rotation steps, each row followed by its count of steps
The counts run from 0 to 282.
[ 29.5   9.9   6.7 -18.4   8.2   5.3   7.3   0.5  12.3 -30.3   3.0 -17.5
  18.5 -41.8   0.4  -0.7  -3.8 -15.5 -19.4  24.0  11.5 -13.7   0.5  -6.6
 -16.7  -2.1 -35.5  -1.4 -10.1 -15.9  17.6  20.2  12.8  21.7   9.4 -27.3
  26.6  24.3 -13.3   6.8 -19.0  -0.4  -8.7 -24.1 -22.9  -2.7   1.0  17.0
 -14.0   7.0 -16.9  24.0   1.6 -34.6   2.7 -50.7  29.8   8.8   0.1  15.7
  15.3   8.3  -4.9]	45
[-26.2  -0.3  12.5 -40.4 -11.0  12.9   8.6 -30.2   5.8 -35.2  -6.1  -7.3
   0.2 -29.3 -16.7  -3.6  -8.5  16.7 -14.2  -6.7  -1.7   7.0   2.4   9.2
 -18.6  12.1 -23.6 -20.1 -14.4  -2.4   3.5  26.6  24.0  20.9  -0.6  -9.2
 -15.2   4.8 -24.1  30.9   0.7  -9.6 -18.8 -12.3 -26.6   0.4   3.2 -29.6
 -21.6  17.7  -5.7  15.2   0.6 -26.6  -6.2 -46.5   2.8  15.5  24.0  14.2
 -11.9 -23.3   6.0]	151
[ -8.7  -2.0  -5.9 -24.0  -7.1   9.5   7.4 -19.9  -4.9  -7.4 -14.8  15.2
   2.0 -44.1 -11.8   4.8   5.3 -17.5 -11.7  -8.2 -12.4 -15.0  -7.5  24.2
 -18.4  28.7 -13.0 -13.6 -17.7  -0.6  25.8   3.8  22.9  24.0  37.8  -5.5
  -5.7  16.4 -43.7  36.1   0.4   4.9 -26.9 -12.0 -28.3   4.1 -12.8  -1.5
 -27.8  -0.3   4.4  14.6   5.5  -7.7  -6.0 -44.2  27.6  -0.2   9.8  12.9
  -8.0   1.2   2.9]	205
[ -5.7  -7.6  19.3 -18.8   0.2  -5.1  -6.7   4.3 -20.4 -30.2   8.5 -14.4
  -8.6  -6.3 -14.4   4.6 -12.8  -4.6  -1.0  -5.6  13.7 -21.2  -5.7 -19.7
 -35.0  16.6 -12.0 -13.1 -14.7   7.3  24.8  10.6   5.0  -0.3  16.0 -27.1
 -11.3  30.9 -34.3  29.3  -5.3   2.3 -17.2 -31.9 -27.7 -20.9  -4.9  26.6
   0.7  27.7 -16.3  -8.9   5.6 -37.7   2.7 -44.4  31.9  -3.9  14.6  -1.0
  -1.8  -9.5   1.2]	57
[-31.9  14.4   4.5 -40.0 -12.0  20.1  -4.8 -30.9 -10.9   7.7   0.6 -16.7
  -4.8 -20.6   1.2  18.3 -23.3   7.7 -13.4 -34.3  -3.4  -0.4   2.8  34.2
 -16.9  29.1 -26.7  -8.2   3.9  -4.4  26.2   1.7  31.2   7.8  18.1   5.9
  -5.6   7.4 -17.5  35.5  -2.5  14.9 -16.3  -7.0 -24.8   7.0  -1.9   4.4
 -27.7  18.7  16.8  13.9  -1.7 -29.2  -2.6 -12.9  28.7  19.5  16.2  -1.6
 -11.2 -15.7  -0.3]	21
[-11.8   4.2 -10.8  -5.6  -1.9   3.7  15.5  -3.4   2.1  -5.6   0.9  -3.4
   5.3 -29.9  -9.7   5.6 -24.7   4.5 -44.8  -8.3 -13.2 -12.4  19.0   2.9
 -39.3   3.9 -28.8 -21.6 -18.3  -2.8  24.6   0.0  40.9  17.1  40.9  -5.9
  -6.9  18.3 -15.0  26.0  16.9  17.8 -17.7   3.1 -23.4  22.2   2.9  -4.8
 -24.5   4.4  -4.6  20.6  12.1 -14.8  -4.2 -35.1  20.3  20.2  20.8  12.9
   1.1  -5.9   3.5]	28
[ 22.2   7.0   3.5 -15.3   4.9   2.3  10.4   2.3  17.6 -33.6   2.2 -25.6
  15.3 -37.9   1.4   1.7 -12.4  -1.6 -25.8  18.4  15.9 -13.5   9.7 -19.0
 -22.0  -9.6 -33.2  -6.3 -16.1 -18.0  15.9  25.3   9.5  21.2   7.6 -27.5
  22.5  17.6 -15.5   6.5 -11.4   0.7 -10.7 -18.9 -23.2   1.8   3.9  12.6
 -13.0  15.5 -22.4  17.7   3.4 -35.3   3.0 -51.0  19.5  17.8   9.8  20.1
  11.7  -6.0   0.4]	43
[  4.8  14.0   5.0 -24.1  -4.2  26.4  17.1  -2.6  -0.3 -17.3  -5.3  -3.9
   6.8 -32.5 -14.9  -2.2 -20.1  -3.6 -40.8  -6.8 -23.4   3.2  16.9   8.2
 -21.2   2.9 -39.0  -9.3  -2.0  -1.1   7.1  14.5  42.0  13.2  41.5  -3.7
   2.9  18.8 -10.3  20.5  10.9   6.2  -7.0   0.2 -16.1  19.7  -0.3 -15.9
 -36.1  -8.8   1.4  29.1  -2.4 -21.8  -7.1 -27.5  24.2  18.9   6.4  21.6
  17.8  19.8  -2.3]	32
[-18.5   7.6  15.4 -19.9 -17.4  10.3  -9.4  -6.7 -15.0 -25.4   3.8 -34.2
 -20.3  -9.8  -3.6  28.4 -21.5  22.5  -6.0 -22.4  14.4 -10.3  20.5  11.6
 -17.4  11.0  -8.5   3.7  -1.4  12.0  28.6  15.4   2.1  -7.8  39.3   8.3
  -3.3   5.1 -19.0  24.5  -4.6   7.8 -13.9  -4.8 -26.1   2.3  -0.5  16.6
 -37.3  22.7 -19.7 -14.6 -21.9 -29.8 -14.7 -17.2  28.8  16.4  31.4   7.8
   1.0 -18.0  18.9]	70
[-31.6   4.6  -7.0 -19.2  -8.0   7.1   3.8 -27.3  -5.4   4.2   4.0 -15.2
  -2.4 -21.1  -0.7  13.7 -31.0  15.4 -27.5 -27.0  -8.7  -5.9  11.1  12.7
 -29.4  18.0 -22.7 -20.0 -12.6  -4.7  25.5   1.4  32.3   7.9  20.3   2.2
  -9.2   9.7 -24.8  33.4   8.1  24.9 -16.7  -3.5 -26.2  12.7   2.8  -3.8
 -20.7  26.5   8.2  14.2  10.0 -26.8   2.9 -22.7  19.6  26.7  29.3   1.1
 -14.6 -25.4   1.3]	24
[  5.1  -0.7  13.5  -4.5  -1.7  10.6  -1.8  -9.0 -21.8 -23.2  11.8  -8.9
  -2.4 -27.9  -1.7  16.1 -21.8  15.0  -2.2  -2.7  -0.1 -16.8  22.1  -8.8
 -35.0   7.5 -18.0 -14.2  -9.3  18.3  27.3  12.4   6.1   9.7  50.7   0.7
  -6.5  18.4 -24.3  -5.3 -22.5  17.4  -8.4  -2.3 -27.7 -24.9 -20.6   7.0
 -10.1  36.0 -13.0   0.4 -11.2 -21.6  18.2 -34.8  32.7 -12.4  28.7   0.5
  11.2  -4.6 -15.5]	123
[  6.5   7.1  23.8 -26.4   5.2  23.1  -3.8 -15.1 -28.4 -31.8  26.9 -19.4
  -6.7   0.2 -11.5   3.8 -35.9   7.0 -11.3 -10.0 -11.9   5.9  13.4 -10.2
 -19.8  12.8 -30.9  -5.7   5.4  17.1   7.2  16.7  29.0 -20.0  26.0  -2.7
  10.4  22.6 -14.9  24.3 -10.7  20.0  17.7 -13.6 -18.7 -15.3  -6.3   0.7
 -20.7  23.6  -3.3   2.8 -18.7 -42.6   4.1 -17.3  34.1   1.2  15.5  -4.8
  20.6  15.5 -12.0]	179
[  5.0  19.5  26.1 -27.3  13.1  37.0  -1.3 -16.2  10.2 -19.7  23.1 -31.5
  -2.9 -17.5  -0.9   5.0 -17.2  21.6 -24.5  12.9  -4.1  12.9  -0.6  13.3
  -9.7   4.1 -45.4   0.8   5.0 -20.0  19.0  10.2  18.9 -11.2  -0.9  -2.0
  11.7  15.2   6.2  12.2  -5.4  13.4  -0.3 -27.0 -27.9   1.4  14.5  23.3
 -21.6  23.2 -21.4  20.7  -8.7 -28.1  -6.4 -30.9  27.9  14.4  13.3   2.4
  24.4   4.6   5.5]	226
[  0.1  -0.5  21.1 -47.9  13.8  21.9  -4.3 -21.3 -11.6 -28.9   8.5 -16.6
   4.2  -4.6  -6.7  -7.1 -10.8  -5.9   5.4   0.5  -3.2  -6.1 -17.1  -2.3
  -5.3  20.7 -30.0  -5.0  -4.5  -5.7  10.9  16.3   5.0  -4.8  -6.6  -9.4
  19.1  24.1 -24.3  33.3 -10.7   9.2  -2.0 -42.2 -28.4 -21.6   0.3  25.2
  -2.9  35.7  -7.5   6.8  -0.8 -41.0   3.2 -37.9  29.9  -1.0  12.3  -4.1
  12.0   4.6  -9.9]	52
[ 12.4   9.8  22.4 -18.1   5.4  23.4  -2.8  -8.2 -25.8 -22.3  27.2 -12.8
  -7.5 -10.4 -12.9  -1.2 -30.8  -6.3 -17.3  -5.5 -14.2   3.5   8.3  -2.9
 -21.3  13.8 -34.9  -3.0   3.5  12.7  14.1   7.1  35.2 -17.1  33.0  -7.5
  10.4  29.4 -13.3  21.8  -8.7  17.6  14.2 -18.9 -19.1  -8.7  -5.6   6.7
 -22.8  10.8  -1.5   9.8 -12.9 -39.1   5.6 -18.4  43.4  -2.1   4.5  -3.4
  25.3  29.7 -14.9]	177
[  7.2   4.5  -3.9 -30.1 -29.7  18.1   5.6 -14.6  -7.5 -19.6   4.0 -23.0
  -9.5 -39.6  -9.5   5.0 -17.2  -2.9   1.8 -31.7   1.6   4.0   0.6  12.4
  -9.7   6.2  -6.1  -8.7 -15.1 -13.3  14.2  22.5  14.4  14.2  23.9  -8.0
   9.6 -15.7 -35.8  54.2  -6.1   9.6 -18.4 -13.4 -16.4 -12.3  -6.5   2.7
 -29.8  23.3   5.3   7.2  -9.9 -10.4  10.0 -42.7  23.2  22.5  23.2  12.3
  -7.0  -9.6  -1.8]	262
[ -3.1   5.2   7.1 -30.6  21.7  20.6  14.7 -25.0  13.2 -22.3 -15.9   8.7
  26.3 -37.3  -4.0   0.7  -6.8   2.5 -30.4  18.2 -19.2  -5.7   8.1  -1.0
 -22.0  18.9 -43.0 -15.7  -9.0  -3.8   6.0  19.4  30.9  16.5  17.3  -5.7
   0.0  34.2 -32.0   3.2  -0.3   4.1  -6.1 -10.0 -26.0  13.2  -5.3 -22.7
 -15.2   2.6  -7.5  29.5   8.3 -29.0 -16.1 -33.9  15.1   1.3  10.1  17.7
   8.8   0.7   2.6]	94
[ -3.0   5.0   5.6 -14.2  10.8   0.7  -7.0 -13.9  -6.7 -35.8  17.1  -6.1
 -11.7 -21.0  -4.6 -15.4  -8.9  -7.8 -21.5  17.4  -9.2 -16.8  -3.1  19.0
 -11.1   4.0 -27.1  -0.7 -20.3   7.1  29.6   6.0  -0.8  10.9  15.9  -1.0
  17.4  32.5  -3.3  13.7  -8.5  11.7  -1.1 -36.1 -37.6  -1.4  17.4  18.7
 -20.7  18.4 -15.1  11.2  12.0 -38.4  16.3 -52.0  28.2  -1.1  15.8  -3.8
  19.9  15.8 -12.9]	110
[-17.2   2.7  23.9 -27.4  -1.2  23.5 -13.1 -19.2 -26.5 -32.4  -2.4  -8.7
 -19.0  -7.5  -7.8  13.9 -13.4  10.8   1.1  -9.0 -10.3 -12.4  14.7  20.9
  -9.8  26.1 -12.7   4.8   1.4  28.2  23.1  12.2   0.9 -11.4  46.6  20.6
  -3.3  23.7 -24.4  17.6  -8.3   7.4  -1.7 -13.8 -29.4  -3.7  -6.7   6.0
 -36.9  18.4 -14.5 -11.3 -21.2 -30.8 -11.6 -17.5  34.1  -9.4  24.3   2.1
  17.1   9.0   5.2]	66
[  4.6  16.1  26.6 -29.5   4.1  20.3  -1.8  -4.7   4.4 -17.2  29.9 -41.3
  -2.1 -10.1  -5.2   9.1 -23.2  16.6 -21.1   1.0  16.7  10.6  -3.7  -2.6
 -22.7   0.4 -43.3  -6.3   6.1 -18.8  18.8   7.6  29.6  -7.7  -9.7 -25.9
   2.4  11.6   5.6  20.0  -6.9   8.0  -6.3 -25.1 -23.4 -12.5   8.8  28.0
 -10.9  25.5 -14.6  16.3  -5.9 -39.0  -3.5 -28.6  29.1  19.7   6.2  -1.7
   8.7  -7.1   1.5]	229
[  2.2   0.9  16.3 -20.3   0.7  -1.2   0.8  -8.0 -20.5 -43.4  20.4 -32.9
   4.6   0.6  -7.6  12.2 -34.8  19.5 -10.1  -5.3   9.6  -9.2  22.5 -29.6
 -33.8   1.2 -19.6 -12.6  -4.7  17.9   5.3  22.5  22.6  -8.4  26.6 -11.2
   6.4  17.6 -16.0  19.8 -13.6  14.5   8.0  -2.1 -18.3 -14.0  -8.9   2.6
 -18.4  29.5 -19.1  -9.9 -20.0 -39.1  -2.0 -22.6  23.8   8.5  30.6   3.1
   9.7 -15.2   0.5]	183
[ 15.4  10.5  17.1  -5.6   7.4  16.2  -3.8   2.4 -19.1 -14.8  25.5 -11.6
  -7.8 -18.1 -10.0  -1.3 -25.4 -12.8 -24.4   0.9 -11.4  -3.9   6.6  -1.8
 -28.3  13.0 -35.9  -2.9  -0.7   6.7  25.5  -0.9  31.0 -11.5  37.8 -14.9
   9.3  34.9  -9.6  18.7  -5.6  18.0   5.6 -21.1 -22.3  -5.5  -2.7  18.0
 -20.4   4.8  -3.4  14.9  -3.8 -34.1   7.9 -27.0  47.5  -2.2   0.0  -0.9
  23.2  30.4 -12.8]	175
[  7.8  -4.6  -5.6 -11.5 -14.0  15.2   8.1 -20.1   3.1 -21.5   9.4  -7.1
  -0.7 -53.0  -7.2   0.9 -11.2   8.4  -5.2 -13.7  -6.6   2.4   0.0   4.4
 -18.0   7.8  -8.7 -18.4 -25.9 -11.9  18.6  17.4  14.6  15.4  29.3  -5.0
  -0.7  -9.2 -44.4  37.0  -5.5  12.6 -18.2 -10.6 -26.6 -15.1 -14.1  -6.7
 -19.5  26.0  -3.8  11.6  -4.7  -0.1  14.0 -53.1  16.9   8.7  29.7  10.3
  -8.4 -14.4  -2.1]	265
[ 13.3  13.5  16.0 -33.7  -3.8  30.9   0.3  -1.5 -17.3  -8.5  -5.5 -26.1
  10.2 -16.2   0.3  34.2 -18.2   6.8  -1.1 -14.1   5.1 -13.2  12.9   0.9
 -17.1  20.2 -22.8   6.9  13.7   2.5  17.1  11.8  19.4  -7.6  51.3   3.4
  12.0  14.4 -23.5  19.2 -11.7  12.7  -4.8  -2.1 -13.6  -3.2 -20.3  28.8
 -31.3  11.0 -13.0  -2.7 -29.9 -20.9 -24.6  -7.0  41.6   4.0  15.8  12.7
  18.1   2.5  12.0]	130
[-15.7   3.2  20.0 -52.9   3.9  10.8   2.3   1.0 -30.5 -26.6 -11.0 -21.2
  14.7  16.0 -13.6   9.6 -22.8  -2.4  -9.9 -13.6   5.8 -21.4  11.7 -15.3
 -26.9  16.1 -30.4  -5.6   9.0  20.4   4.6  14.8  23.7   4.8  28.7  -7.8
   2.8  38.9  -9.5  23.2  -3.7   4.0  -4.0 -10.9 -15.0   0.3  -4.5  20.2
 -16.8  15.8  -9.5  -7.4  -9.3 -47.8 -19.3 -13.8  29.7   6.8  12.0   6.0
  15.3   2.0  -3.2]	243
[-12.1   4.3  -3.6 -22.9 -11.6 -17.7  -3.0 -14.7 -19.9 -30.3 -13.7 -13.9
   4.0 -23.3   7.9  15.4 -23.4  -8.6  -5.7 -16.6  15.6 -28.9  26.3  -5.3
 -23.7  15.7 -11.7  -1.1 -10.3  22.0  18.5  25.0   3.2  22.7  38.2  -5.7
  12.8  23.6 -30.5  12.7 -23.1   1.8  -8.1   0.9 -21.2   1.9  -8.5  -7.8
 -28.2  14.5   0.2  -3.4  -4.3 -54.5   6.2 -20.4  26.1  10.4  17.6  11.1
  -5.6 -11.9  -7.5]	249
[  2.5   3.3  38.6 -38.6  -4.4  21.6  -7.0  -9.4 -19.1 -42.7  13.1 -17.1
 -10.5  -8.9 -25.0   9.6  -0.9   5.9   6.2   4.3  10.4   2.2  -6.6   6.3
 -14.1  21.0 -19.2   1.7   7.1  11.8   9.4  16.5  22.0  -9.9  25.0 -14.1
  -7.1  16.2 -16.8  30.3 -17.0 -10.9  -5.0 -17.6 -20.1 -19.6 -14.2   7.4
 -32.6   5.4 -24.0  -7.5 -29.4 -25.7 -24.6 -32.0  32.8 -10.6  10.1   5.0
  14.2   9.3  12.1]	3
[-20.5   9.6   9.4 -18.4   3.1  -3.0  -7.0 -15.9  -0.4 -11.0  -2.4 -11.8
   6.8 -26.4   4.5  30.0   4.3  14.4 -11.2  12.3  18.3 -27.0   5.5  30.6
 -26.5  23.2 -18.2  -6.2  -4.1   5.0  39.4  -3.4  13.4  19.8  38.8  -0.4
  -9.5  23.9  -6.8   0.9 -21.7   4.3 -25.1  -0.5 -35.3   2.6  -9.0  23.6
 -29.7  11.7 -23.7   1.3  -7.1 -15.2 -20.1 -35.4  31.7  -6.7  21.3   3.3
   2.0 -21.4  17.1]	13
[  6.1   9.9   3.8 -47.2   1.2   7.5   4.1 -28.3 -12.5 -29.3  -5.2 -13.8
  26.2 -23.4   3.0  18.0  -0.7  -5.9   6.4   3.4   8.5 -19.8   3.2  22.7
  -5.9  23.3 -20.3   4.1   7.2  12.2   9.2  17.9  19.4  18.7  37.9   4.7
  28.6  16.5 -16.4  20.2 -34.0   6.3   1.8   1.3 -19.6  -5.8 -19.7   7.3
 -40.9   5.9  -8.8  -0.1 -25.5 -25.4 -15.2 -24.6  33.6  -4.6  15.9   8.5
  13.0   1.8  -3.8]	192
[ 15.0   9.7   4.3 -31.7  -0.4  -2.3   2.9 -15.6 -13.6 -32.3  -2.4 -14.7
  25.5 -28.9   2.8  18.0  -1.0  -9.8  -0.3   8.6  16.9 -23.9  11.3   9.3
 -18.3  13.8 -19.5  -0.2   3.7  15.4  10.8  16.7  23.6  20.4  44.6  -8.6
  23.6  20.3 -12.7  11.1 -37.6   1.6  -0.1   7.6 -18.8  -7.5 -21.8   5.8
 -38.3  -1.6 -14.8  -0.5 -25.7 -25.4 -14.6 -28.2  35.2  -9.1  11.3  11.5
  14.1   5.0  -1.7]	190
[ -1.8  -5.9  17.3 -10.0  -2.1  -5.5  -9.2   4.1 -28.7 -27.9   4.7  -1.0
 -12.6 -19.7 -13.6   5.8  -4.0 -14.9  -1.5   1.8   8.3 -25.5   1.4  -4.2
 -34.1  23.5 -11.7  -7.7 -13.2  19.6  29.9   6.2  10.7   4.2  40.4 -20.4
 -15.0  35.9 -35.3  16.9 -12.4  -3.1 -19.0 -22.3 -28.4 -16.4 -12.9  13.5
 -12.3   7.8 -15.6  -5.0   0.3 -35.2   2.0 -40.1  38.1 -18.2   4.9   3.6
   2.8   4.5  -2.1]	60
[ -5.2   9.3  10.9 -16.3  -5.6  -6.0  -5.8  -9.0   1.6 -33.0   2.8 -17.7
 -13.9 -32.6  -1.0  -4.7 -16.2 -13.4 -17.7   2.8  15.3  -5.9   6.1   0.0
 -13.5   8.0 -27.6   3.6 -15.6  -5.8  21.9  24.3   0.8  15.1  -7.6 -25.7
  10.5  24.8 -23.7  11.0 -14.7  -9.6 -10.6 -32.3 -28.2   2.6  17.2  -2.2
 -16.4  10.7  -4.6  17.3  14.8 -65.1  13.7 -41.7  23.8  18.5  -2.8   9.2
  -6.1  -4.2  -3.0]	105
[ -4.6   8.3   4.5 -39.6  -6.8  23.4  16.1 -12.1   5.3  -5.3   3.8 -25.8
  19.5 -19.9 -12.5  15.4 -19.1  17.6 -21.1 -19.5   1.3   8.1  -1.4  -1.0
 -27.7   8.4 -30.6 -23.8  -1.4 -21.5   7.0  11.5  50.9   9.1  12.0 -15.4
  -7.6  -0.4 -20.0  45.7   8.3  12.8 -19.5  -0.6 -14.6  -0.7  -7.8   6.1
 -17.7  18.2  -3.3  17.5  -7.2  -8.8 -19.2 -29.5  16.7  27.0  19.9  13.9
  -5.9 -23.2   8.6]	86
[-23.1   7.2  10.2 -17.9   4.9  -6.6  -7.1 -19.3  -1.2 -16.3  -0.2 -14.3
   3.8 -26.0   6.6  30.3   3.6  19.7  -8.5  13.5  20.3 -26.9   6.7  25.2
 -31.0  21.4 -16.6  -7.3  -5.7   5.8  38.1   1.6   8.8  17.4  34.6  -1.5
  -7.7  22.4 -11.3   2.1 -22.3   3.7 -24.1  -1.3 -35.4  -2.6  -8.8  17.9
 -27.4  17.8 -27.3  -0.6  -6.1 -18.8 -18.0 -36.9  26.8  -5.7  25.2   4.4
  -0.5 -26.4  15.3]	12
[ -7.4  -9.9  20.2 -35.1   7.7   5.8  -6.1  -6.4 -15.9 -29.9   9.9 -20.5
  -4.1   0.5 -12.3   0.1 -17.5   0.7   4.0  -6.2   7.5 -14.4 -10.1 -18.6
 -23.6  14.8 -17.6 -12.0 -12.3   0.5  17.6  12.4   3.4  -4.1   0.7 -19.8
  -1.6  25.8 -33.3  35.0  -3.5   5.9 -11.9 -38.3 -27.9 -23.1  -2.7  31.5
   5.1  37.4 -15.4  -3.9   4.4 -40.8   2.5 -41.6  26.5  -0.8  18.2  -2.6
   0.8 -13.6  -2.5]	55
